In the rows, 128 means zero.
First come named moves, each a turn or a mirror, each shown by rows before and after it. For each pair of rows after them, which moves, in which order, take the first row to the second? The first pair is done for you.
move q_354:
[201 198 142 125 117  98 143 124 112 103 153 157 128 117 172 116  78]  ->  [172  95  73 149 113 160 118 128 145  99 123  61 156 145  88  97 163]
[114  99  98 136  78 160 144 125 148 113 157  82 168 132 140  99 175]  ->  [130 171 137 117  74 114 158 129 128 118 174 146 147 111 200 108 111]
[119 163 131 142 142 137 110 148 164 127 109 134 133 125 140 129 134]  ->  [120 155 125 145 138 139 112 151 164 124 108 127 138 124 138 126 136]
move q_430:
[132 162 134 114 133 110 126 129 153 153 149 128 118 129 148 149 119]  ->  [140 148 130 132 119 109 125 132 136 155 143 133 120 120 150 151 104]
[127  99  61 125 122 146 102  89 139 103  97 103 163 148 114  93 139]  ->  [126 108  56 125 122 147 107  83 141  99  97 104 162 142 118  96 138]
[138 115 107 130 129 101 125 111 114 125  97 166 121 120 138 140 132]  ->  [117 138 112  93 138 105 135 114 133 118 107 156 115 134 142 130 152]
[139  83 114 135 115 133 148 105 145 135 149 136 137 122  93  85 171]  ->  [144  82 114 140 111 127 149  99 140 138 147 137 142 124  98  79 166]
move q_527:
[106 117 125 104 148 172 118 127 157 115 173  61 134 144 126 106 195]  ->  [130  94 112 153 128 180 110 141 142 122 157  55 144 126 122 121 189]
[126 135 133 142 122 143 120 145 161 107 135 120 140 112 117 132 155]  ->  [122 102 119 161 126 141 119 126 147 114 109 117 139 111 107 135 138]
[123 142 115 100 139 136 122 110 166 125 158 111 106 131 163 121 129]  ->  [144 132 105 142 114 143 114 131 174 128 157 109 120 110 165 130 127]
[143 128 120  91 141 134 134  94 116 120 110 136 120 138 128 137 121]  ->  [149 153 130  91 132 139 129 119 138 110 138 131 120 127 144 130 145]
move q_602:
[142  64 137 151  84 130 144 130 119 123 110 123 139  99 113 136 127]  ->  [134  61 133 145  85 142 149 132 134 121 110 112 139 102 105 128 142]
[151 129 136 148 121  91 146 124  75 132 109 174 131 112 155 154  57]  ->  [121  83 118 141 131  93 141 102  63 133  83 150 131 129 124 143  62]
[115  99 111 130 129 109 156 120 118 132 107 134 118 138 118 123 119]  ->  [108  98 111 112 135 115 151 120 128 134 119 124 113 146 111 115 137]
[ 82 135 117  42 160 103 165  62  83 126 127 144 102 182 122 125 123]  ->  [ 78 153 124  32 154 118 166  71 111 118 146 136 100 185 121 122 143]
Now pairs of rows:
Between the rows of a pair lie 2 to 3 moves.
[130 126 103 155 139  86 125  89  83 128  87 159  86 132 128 146  68]  ->  [118 166 113 118 125 153 108 152 184 106 150  89 106 127 108 116 192] -> q_430 then q_527 then q_354
[134 107 120 135 135 110 147  99 101 138 116 140 122 139 118 131 100]  ->  [129 152 147 102 138 113 148 122 125 129 148 147 114 134 142 123 129] -> q_602 then q_354 then q_527
[167 126 141 205 117 148 151 139  92 157 133 124 113 113 130 126  89]  ->  [151 109 139 195 126 141 154 115  77 151 121 129 118 127 122 122  68] -> q_602 then q_354
[106 115 103 157 139 153 104 139 152 147 135  78 158 112  92 146 179]  ->  [ 79  98 109 114 171 135 114  88 112 149 102 101 140 138  86 138 146] -> q_602 then q_527 then q_527
[129 196 168  77 132 129 125 157 171 106 177 152 115 133 167 112 160]  ->  [143 131 119 153 104 164 109 182 184 109 161  99 147 121 129 116 197] -> q_602 then q_354 then q_602
[159  79  78 226  89 134 107 154 116 130 106 114 144  97 122 137 112]  ->  [120 106 115 150 136  87 134  89  71 141  77 173 112 124 146 138  41] -> q_354 then q_527
[121 179 173 100 158 108 142 115 148 133 156 145 117 149 137 135 118]  ->  [140 181 167 133 136 102 138 134 144 134 156 152 128 128 150 142 103] -> q_602 then q_602 then q_527
[112  68 108 135 125 142 152 107  82 156 102  91 143 158  90 128 107]  ->  [ 95 147 148  62 133 155 149 139 141 136 162  84 132 159 107 112 167] -> q_430 then q_527
[132 167 156 105 161  72 137 105 105 139 138 169  96  93 168 116 106]  ->  [166 161 145 161 129  90 121 152 127 146 157 148 119  63 171 126 122] -> q_602 then q_527 then q_527
[ 89  92 106 141 171  90 122  78  47 148  43 194 120 137 138 172  67]  ->  [ 89 236 165  64 160 136 120 168 173 117 168 166 114 124 184 140 187] -> q_430 then q_527
